Each row has a name. Each question is about the rows just above it.

vak: [102 111 115 137 148 135 118 130 120 127  17 112 131 144 137 134 155 102]
vis: [102 111 115 136 148 135 118 130 120 127  17 111 131 143 119 134 155 102]
taz: [102 110 115 137 148 135 118 135 128 127  17 112 131 143 138 134 155 102]
After [119 134], its row goes on with  [155 102]
After [112 131 143 138], its row goes on with  [134 155 102]
Go on from [148 135 118 135 128] to the end of its row.  [127  17 112 131 143 138 134 155 102]
After [130 120 127  17 112], its row goes on with  [131 144 137 134 155 102]
After [115 136], its row goes on with  [148 135 118 130 120 127  17 111 131 143 119 134 155 102]
Go on from [111 115 137 148 135] to the end of its row.  [118 130 120 127  17 112 131 144 137 134 155 102]
Go on from [ 17 112 131 143] to the end of its row.  [138 134 155 102]

Sute: [128  90 115 188 163 149  83 122]
runa: [116  97 159 156 146 154  77  72]
Sutek: [128  89  73 142 113 113 104  75]
fele: [121  97 160 132 114 113  79  69]
vugor: [138 168 161  90 166 121  82  63]
Zofin: [117 101 113 228  92 177 109  71]
sel: [113  96 149 120  90  91  85 221]
tis: [121  94 137  89 166 148  83  63]
After [ 96 149 120  90  91], its row goes on with  [ 85 221]
After [166 148  83], its row goes on with  [63]
Go on from [113 113] to the end of its row.  [104  75]
Go on from [ 97 159] to the end of its row.  [156 146 154  77  72]
The rest of the row after [ 90 166]:  [121  82  63]
Go on from [91 85] to the end of its row.  [221]
The rest of the row after [101 113 228  92 177]:  [109  71]

